(in the rows, 128 means zero)
One turn sends every row of this set to another row. A few are shown first. Where does it send the rows asked after them?
j_31: [148 138 100 126 119 111 114 108 112 104 105 141  95 116 114 142 124 135
 139 134 106 115  97 117 125]
j_769: [153 120  91 134 125 112 131 107 132 108 113 118  82 108 133 139 124 155
 162 129 118 129  96 134 127]
j_68: [140 113 100 107 135 109 126 107 142 127 112 109  89 135 146 152 139 126
 124 103 126 158 110  93 121]
j_569: [143 148 100  82 136  98 137 117 116 132 114 111 121 117 134 139 120 151
 138 121 119 130 103 136 142]
j_320: [144 133 112 103 116 113 131  91 137 122  78 108  94 145 169 130  99 148
 154 102 123 141 125 128 117]
j_724: [129 114 107  98 119 116 127  90 141 107  96 123  86 152 158 130 110 154
 162 109 121 150 134 124 114]
j_86: [116 126 130 122 147 122 122  73 137 121  98 144 105 119 144 150 106 152
 161 111 132 147 124 105 103]
j_824: [152 128 145 102 113 107 143 114 139 128  82 115 107 138 130 140 153 120
 143 111 114 151 117 123 132]
j_902: [145 143 132 104 132 112 121  83 140 136  94 142 115 137 121 156 112 129
 141  88 124 144 108 124 144]
j_725: [128 132 117 115 123 112 146 130 124 133 116 114 119 137 128 121 123 158
 142 122 116 121 123 140 130]
j_6: [141 110 128 105 114 109 132 126 149 115 100 128 102 131 133 149 152 114
 143 115 120 158 127 113 140]
j_827: [138 148 110 128 139 124 133 107 123 113 118 101  90 102 150 154 129 131
 144 126  98 124 122 127 105]
j_128: [127 126 121 125 130 130 133 101 154 138  85 123 107 124 141 149 111 147
 137  97 148 148  97 113 135]
j_950: [133 135  98  77 137  99 135 113 118 121 125 122 118 123 126 135 130 158
 145 126 117 136 109 132 139]
j_462: [129 129 113 117 129 122 134 135 125 137 111 104 119 123 134 124 115 145
 134 123 119 114 119 133 135]
j_170: [133 133  95  78 144 108 124 117 118 125 120 111 119 111 133 137 124 144
 137 128 120 129 105 125 144]
j_916: [150 131 118 104 134 106 138  95 132 139  96  97  97 142 141 144 139 129
 125 100 120 152 101 105 112]
j_349: [157 140  99 125 108 100 116 109 121 106 104 143 101 110 118 130 131 143
 143 136 112 116 108 114 129]
j_683: [122 110 126 112 130 128 126  94 164 130  93 128 108 119 135 131 129 155
 147 109 149 151 108 102 133]
j_943: [141 126 137  91 133 112 114  77 150 126 100 146 115 132 113 138 130 136
 150  99 123 146 121 114 143]
j_514: [128 135 132 123 145 121 120  74 139 131  86 131 112 105 155 144 104 145
 156 110 136 139 124 103 107]
j_843: [139 168 117 113 126 114 141 107 115 110 100 113 102  99 140 152 138 135
 137 133 101 126 113 123 104]
j_539: [151 124 102 128 132 119 129  99 123 112 104 106  82 110 128 137 125 151
 160 128 111 122  87 138 119]
j_853: [122 133 142 106 144 124 114  81 133 115  83 147 117 103 139 157 111 129
 164 117 126 141 124 112 121]
j_229: [140 121 132 109 124 121 131 124 137 123  87 112 100 134 134 160 140 102
 132 109 114 148 109 119 135]
j_12: [156 146 110 119 116 108 116  99 114 111  95 131 103 113 112 128 132 140
 142 137 106 109  99 118 123]
j_528: [124 139 138 112 134 113 126  84 133 113  90 161 115 114 137 163 110 141
 167 113 126 150 127 119 120]
j_617: [161 126 104 127 123 107 132  98 132 113 103 109  87 103 132 126 131 159
 166 131 116 123  99 133 124]
j_996: [127 151 105 115 129 120 129 116 122  99 116 124  97  94 142 157 139 131
 137 138 104 130 120 114 110]
j_303: [128 140 128 129 136 110 131  77 139 127  93 144 110 117 153 151 102 156
 161 105 136 148 126 111 108]
j_353: [151 121 112 100 123  94 138  97 146 129 109 112  99 138 142 134 153 142
 135 107 126 161 119  98 117]
j_266: [122 122 113  80 113 123 108 103 129  95  79 142  99 139 144 138 115 128
 146 124 119 142 126 112 127]
j_615: [144 128 123 102 135 117 105  91 153 129  99 143 115 119 129 149 115 122
 140  97 130 142 120 108 155]
j_370: [131 112 107  99 130 131 112  92 139 112  85 105  88 136 166 132 100 135
 150 111 123 138 124 117 119]
j_388: [136 143 118  86  99 105 128 101 127 102  71 146 106 147 149 137 114 141
 149 116 120 146 126 122 126]
j_879: [136 139 107 124 131 115 135 109 134 103 132 117  90 100 146 145 140 143
 153 132 101 132 138 123 107]
j_552: [147 157 120 123 128 109 146  99 127 115 116 107  96 107 143 140 140 146
 155 126  97 129 130 131 100]
j_8: [124 126 134 114 128 126 141  86 151 135  85 129 107 137 125 136 126 161
 148 100 141 155  98 118 123]
j_955: [137 141 117  86 111 120 113 104 126 109  62 126 107 132 157 138 104 123
 138 117 120 134 119 116 129]
j_972: [136 147 141 114 133 113 123  84 135 121  78 149 121 101 148 157 105 136
 163 111 130 143 126 116 126]
j_543: [136 158 114 110 118 106 141 109 125 100 114 129 102  99 137 144 151 146
 146 139 104 134 129 118 106]
j_405: [119 116 112 111 130 122 133 133 127 128 123 114 114 130 126 120 126 151
 141 129 118 120 125 130 132]

j_170 -> j_462
j_955 -> j_320
And these:
j_86 -> j_853
j_827 -> j_843
j_943 -> j_683
j_12 -> j_617
j_6 -> j_68

One turn sends every row of this set to another row. A few are shown first. Where does it send the rows asked after them?
j_80: [120 102 104 132 131 135 116 161 103 114 118 102 123]
j_17: [132 145 123 122 168 169 119 130  84 132 111 132 137]
j_167: [136 103  98 122 169 157 144 149 103 114 122 141 113]
j_567: [136 152  98 125 152 157 126 136  80 143 119 116 138]
j_963: [122 123 110 119 150 165 150 127 109 100 122 123 125]
j_283: [130 147  91 133 135 157 135 124  80 130 116 111 140]
j_975: [118 113 109 124 153 172 149 128 109 100 118 125 120]
j_856: [130 121 128 117 156 171 139 127 112 109 112 134 136]
j_173: [138 146 118 120 171 167 119 143  89 134 120 125 129]
j_750: [137 142 117 126 176 167 123 138  81 131 115 135 128]
j_691: [131  97 102 144 128 132 114 146  88 129  96 113 132]
j_198: [139 154  94 128 156 158 129 137  80 142 121 114 130]
j_805: [138 147  89 145 158 160 135 139  81 143 117 111 126]
j_76: [136  90 110 153 136 134 124 146  94 132 101 111 117]
j_163: [125 112 103 108 148 150 130 135 106 111 126 145 142]
j_460: [120 115 114 121 149 166 152 126 106  98 121 123 120]
j_217: [141 111 120 113 167 160 132 140 110 118 119 148 138]
j_135: [120 100 110 149 125 143 123 138  91 121  94 103 128]
j_489: [139  94 115 160 142 142 121 137  89 131  96 116 128]
j_953: [124 110 109 106 148 151 133 136 100 110 125 145 143]
j_745: [136  97 123 160 140 144 124 132  92 127  95 110 130]
j_275: [125  97 116 152 128 142 127 137  96 124  97 104 126]
j_166: [132 141  86 133 153 152 122 142  77 143 119 122 144]
j_885: [139 139  80 128 144 143 128 135  77 138 122 125 140]
j_62: [130 121 139 114 161 146 114 149  98 128 103 112 108]
j_696: [127 149  97 137 143 161 134 130  80 137 115 111 141]
j_737: [119 106 110 107 147 156 130 137 102 112 121 147 143]
j_44: [128 119 140 112 155 146 111 148  96 128 103 117 113]
j_910: [136 157  97 130 153 161 131 134  82 137 119 113 134]
j_735: [126 103 105 148 127 139 121 143  92 120  99  98 127]
j_308: [133  97 101 149 135 135 121 148  93 124 100 100 121]
j_442: [124 121 142 114 154 148 111 146  97 126 103 110 113]
j_78: [137 148 120 125 172 172 126 139  89 128 121 122 123]
j_715: [133 145 120 127 175 173 127 129  80 128 112 127 127]
j_357: [140 112  97 122 164 155 144 144 107 110 128 136 112]
j_891: [120 102 101 136 134 138 121 160 107 116 119 100 117]
j_786: [132  96 102 155 136 138 125 149  91 124  99 106 113]
j_688: [128  93 111 146 127 133 118 145  95 131 101 116 133]
j_852: [137  97 120 157 139 139 120 134  88 129  93 116 137]
j_319: [140 145  82 139 151 154 141 133  83 134 117 110 120]
j_548: [131 150 122 118 169 170 119 136  89 131 120 122 134]
j_373: [144 114 119 125 172 170 145 138 115 113 116 133 115]
j_679: [130  98 100 147 129 133 113 147  93 125 102 106 132]
j_997: [117 104 107 133 132 137 118 159 105 112 118 100 123]
j_23: [138 105 103 121 167 151 145 146 102 112 127 141 112]

j_283 -> j_885
j_357 -> j_963
j_735 -> j_679
And these:
j_548 -> j_173
j_23 -> j_460
j_696 -> j_166
j_198 -> j_910
j_275 -> j_688
j_17 -> j_750
j_856 -> j_217

